One turn moves each row of this set onto another row. After a few examples, where does it send each row asked below?
sas: [ 0.70  2.23  0.36  0.72 -0.20 -0.97 -0.82  0.19  1.12  1.37 -0.40  2.62
  0.45  0.52  1.43 -0.30  0.53 -0.10  0.42  0.63 -1.37  1.47]
rov: [-0.16  2.46 -0.01 -0.38  0.25 -1.48 -1.26  1.56  0.16  1.02 -0.98 -1.22
 -1.12 -1.55  1.44 -1.33  1.54 -1.62 -2.02 -0.68 -0.20  0.22]
lamul: [ 0.47  0.27  0.28  0.47 -0.38  0.12 -1.13  0.27  0.40 -1.84  0.13 -1.95
  0.21 -1.73  1.18 -0.98  2.71 -1.54  1.59  0.30 -0.91 -1.60]
Nat: [-2.02  1.69  0.34 -0.58 -0.59 -1.70 -0.51 -0.76  0.82 -0.25  1.84 -1.72
  0.12  0.14 -0.19 -1.05  1.91  0.72  1.09 -0.45 -0.95  0.83]
Vabe: [-0.87  0.43  0.55  0.32  0.17 -0.89 -0.68 -1.04  1.77 -0.87  0.33  0.24
  0.61 -1.49  3.25  0.35  0.75 -3.24 -1.61  0.26 -0.60  0.44]
zimo: [-1.06 -0.22  0.09  0.23  0.15  2.27  0.01 -1.40  1.59  0.12 -0.63 -2.61
  0.15 -0.75 -0.54 -0.51 -0.20 -0.57 -0.51  0.52  0.32 -0.49]
voza: [ 0.72  0.62  0.05  0.34 -0.83  0.46 -1.42  0.82 -0.03 -1.67  0.68 -1.45
 -0.16 -1.41  1.71 -1.51  2.31 -1.12  1.41  0.82 -0.98 -1.79]
pozar: [-0.12 -0.44  0.74  1.58 -0.34 -0.64  0.49 -0.54  0.23 -0.26  0.39  0.93
  1.16 -0.57 -2.18  0.06  0.97 -1.03 -2.16 -0.83  0.63 -0.28]
bub: [-0.89  0.46  0.11  0.16  0.47  0.11  1.94 -0.11  0.56  0.79 -1.22 -1.10
 -0.01 -1.36 -1.89 -0.88  0.93 -0.55  0.22  0.14  1.03  0.94]
bemum: [-0.05 -1.01  0.09 -0.26  0.77  0.47  0.54 -0.93  0.54  0.47 -0.27 -1.41
  1.63 -0.18 -1.37 -0.52  1.84 -1.64  0.88  0.05  0.78  1.24]
Mago: [-0.81  1.33  0.25  0.37 -0.44 -0.65 -0.50 -0.07  1.23 -0.55  0.74  1.09
 -0.50 -1.56  3.72 -0.50 -0.04 -2.34 -2.07  1.02 -0.61  0.05]
sozok: [ 0.16  2.59  0.55  0.86 -0.02 -1.36 -0.18  0.14  1.43  1.38 -1.19  2.34
  0.11 -0.10  0.87 -0.11  0.48  0.08  0.24  0.33 -1.26  1.50]
mebes: [ 0.32  1.33  0.05  0.54 -0.98  0.34 -0.83  1.26 -0.04 -1.55  0.37 -1.21
 -1.02 -1.92  1.57 -1.79  1.89 -0.55  1.14  0.94 -0.86 -2.01]
Peruf: [-1.11  0.51 -0.03  0.36 -0.22  2.31  0.26 -0.80  1.35  0.23 -0.59 -2.10
 -0.68 -0.97 -0.34 -0.99 -0.69  0.00 -0.88  0.87  0.34 -0.78]
rup: [-1.77  1.47  0.25 -0.77 -0.71 -1.46 -0.83 -0.71  0.71 -0.27  2.24 -1.62
  0.32  0.54  0.07 -1.09  1.95  0.64  1.19 -0.23 -0.99  0.83]
Ponat: [-0.70  0.46 -0.33  0.22 -0.57  2.81 -0.29 -0.35  0.89  0.39  0.26 -1.59
 -0.72 -0.36  0.30 -1.40 -0.90  0.18 -0.91  1.43  0.23 -0.90]
vekim: [-0.07  1.79  0.16 -0.43  0.68 -1.69 -1.42  0.83  0.56  0.82 -1.19 -1.77
 -0.24 -1.52  1.12 -0.82  2.06 -2.27 -1.60 -1.17 -0.20  0.49]
duk: [ 0.93  0.93 -0.36  1.24 -0.61 -0.54  1.15  0.66  0.85 -2.02  0.82  1.05
  0.51  0.29  0.73 -1.16 -2.27 -0.87 -0.48  0.05 -1.29  0.02]
sevo: [ 1.28  0.16 -0.38  1.06 -0.39 -0.46  0.48  0.27  1.01 -2.17  1.18  0.83
  1.39  0.88  0.90 -0.90 -1.76 -1.47 -0.10  0.00 -1.36  0.19]
ber: [-1.70  1.70  0.12 -0.71 -0.94 -1.37 -0.86 -0.46  0.48 -0.17  2.51 -1.29
  0.04  0.62  0.31 -1.33  1.72  0.88  1.11  0.07 -1.03  0.71]
Gifav: [ 0.62 -0.61  0.31  1.33 -0.89  0.02 -0.55 -0.04 -0.42 -0.13  1.77  1.76
  1.28  0.47 -1.13 -0.56  0.80 -0.85 -2.13  0.05  0.43 -0.45]
fumo: [-0.16  0.26  0.56  1.69 -0.72 -0.54  0.75  0.16 -0.07 -0.05  0.51  1.45
  0.36 -0.79 -1.99 -0.43  0.47 -0.38 -2.48 -0.39  0.64 -0.53]
zinos: [-2.17  2.04  0.31 -0.54 -0.74 -1.69 -0.26 -0.44  0.69 -0.16  1.80 -1.54
 -0.32  0.02 -0.18 -1.20  1.63  1.08  0.91 -0.23 -0.90  0.70]
sos: [-1.92  2.05  0.14 -0.59 -0.95 -1.48 -0.52 -0.26  0.54 -0.11  2.21 -1.25
 -0.40  0.30  0.14 -1.40  1.51  1.17  0.91  0.00 -0.98  0.65]
Baru: [ 1.12 -0.16 -0.10  1.13  0.03 -0.83  0.71 -0.38  1.38 -2.39  0.57  0.13
  1.82  0.49  0.35 -0.33 -1.38 -1.91  0.06 -0.63 -1.35  0.43]
mita: [ 0.90  1.56  0.42  0.55  0.08 -0.99 -1.25 -0.33  1.37  1.16 -0.34  2.23
  1.24  0.87  1.37  0.05  1.02 -0.67  0.67  0.39 -1.46  1.63]
sib: [ 0.07  2.16  0.75  0.84  0.44 -1.61 -0.17 -0.43  1.80  1.16 -1.51  1.76
  0.67 -0.32  0.48  0.40  0.88 -0.46  0.50 -0.19 -1.19  1.71]
Kuvi: [-0.10  1.48  0.29  0.73 -0.67 -0.02 -0.18  1.02  0.23 -1.65 -0.44 -1.66
 -1.11 -2.55  0.93 -1.42  2.00 -0.57  1.04  0.46 -0.76 -1.86]
Remo: [-0.48 -0.74 -0.11 -0.01  0.01  2.67 -0.93 -1.44  1.34  0.06  0.14 -2.36
  0.71 -0.04  0.09 -0.58 -0.03 -0.88 -0.32  0.85  0.15 -0.50]
tezen: [-1.32  1.10  0.66  0.52  0.23 -1.21  0.03 -0.80  1.90 -0.78 -0.28  0.16
 -0.07 -2.21  2.83  0.31  0.43 -2.87 -1.82  0.13 -0.44  0.34]
foga: [ 0.29  0.16  0.30  1.50 -1.08 -0.05  0.06  0.42 -0.53  0.00  1.37  1.96
  0.42 -0.09 -1.35 -0.80  0.34 -0.24 -2.47  0.11  0.53 -0.67]
zeza: [ 0.47  1.08 -0.10  1.42 -0.24 -1.00  1.84  0.40  1.26 -2.10  0.02  0.52
  0.42 -0.43  0.02 -0.82 -2.13 -0.94 -0.46 -0.45 -1.14  0.14]
nopa: [ 0.56  0.39  0.08  1.33  0.15 -1.14  1.54 -0.24  1.55 -2.32 -0.21  0.01
  1.26 -0.27 -0.18 -0.28 -1.61 -1.50 -0.12 -0.87 -1.23  0.37]
kevo: [-0.04  0.84  0.44  0.65 -0.29 -0.17 -0.42  0.37  0.61 -1.81 -0.60 -2.17
 -0.37 -2.42  0.70 -0.99  2.45 -1.20  1.39  0.11 -0.83 -1.60]
laz: [ 0.44  2.23 -0.29 -0.58 -0.10 -1.03 -1.99  1.83 -0.26  1.07 -0.07 -0.79
 -0.90 -0.82  2.13 -1.69  1.44 -1.59 -1.91 -0.19 -0.34  0.14]
rik: [ 0.75  1.42 -0.20 -0.77  0.17 -0.97 -2.68  1.25 -0.09  0.94  0.28 -1.04
  0.00 -0.25  2.29 -1.40  1.92 -2.30 -1.58 -0.27 -0.44  0.34]
fik: [ 0.81 -1.03 -0.44 -0.58 -0.01  1.33 -0.56 -0.14 -0.31  0.70  1.32 -0.35
  1.60  1.03 -0.10 -1.32  1.46 -1.34  0.87  1.17  0.51  0.98]
Dareb: [ 0.56  0.31 -0.71 -0.33 -0.72  1.43  0.13  1.09 -0.78  1.07  1.41  0.53
 -0.08  0.60  0.16 -2.25  0.41 -0.05  0.16  1.84  0.65  0.56]
mula: [-0.51  1.34 -0.38  0.14 -0.44  0.65  1.68  1.10 -0.24  1.11 -0.22  0.11
 -1.07 -0.92 -0.97 -1.95  0.05  0.41 -0.24  1.20  0.97  0.53]
tokuv: [-1.25  1.61  0.44  0.60 -0.13 -1.10  0.14 -0.27  1.54 -0.54  0.02  0.67
 -0.71 -2.20  3.14 -0.16  0.00 -2.30 -2.18  0.60 -0.48  0.11]
nava: [-0.29 -0.31 -0.36 -0.06 -0.45  2.97 -1.01 -0.77  0.88  0.23  0.69 -1.70
  0.19  0.26  0.54 -1.18 -0.49 -0.38 -0.58  1.38  0.11 -0.74]
lide: [-0.56  0.65  0.32  0.24 -0.19 -0.61 -1.04 -0.52  1.37 -0.73  0.99  0.80
  0.37 -1.13  3.81 -0.11  0.44 -2.97 -1.73  0.80 -0.69  0.24]
Vov: [ 0.46  1.18  0.06 -0.65  0.64 -1.32 -2.31  0.65  0.37  0.74 -0.47 -1.65
  0.40 -0.64  1.63 -0.80  2.36 -2.70 -1.35 -0.95 -0.39  0.57]
gura: [ 0.50  1.52  0.69  0.67  0.47 -1.37 -0.82 -0.71  1.75  1.07 -0.95  1.71
  1.33  0.32  0.85  0.50  1.20 -0.94  0.75 -0.14 -1.33  1.79]
Rusuk: [ 0.44 -0.99  0.57  1.38 -0.43 -0.22 -0.39 -0.62  0.06 -0.31  1.16  1.12
  1.76  0.19 -1.69  0.03  1.23 -1.30 -1.93 -0.62  0.53 -0.22]

Baru -> duk
Ponat -> zimo
Now these:
pozar -> Gifav
tezen -> lide
bub -> fik
sos -> Nat
Vov -> laz
mita -> sozok
lamul -> mebes

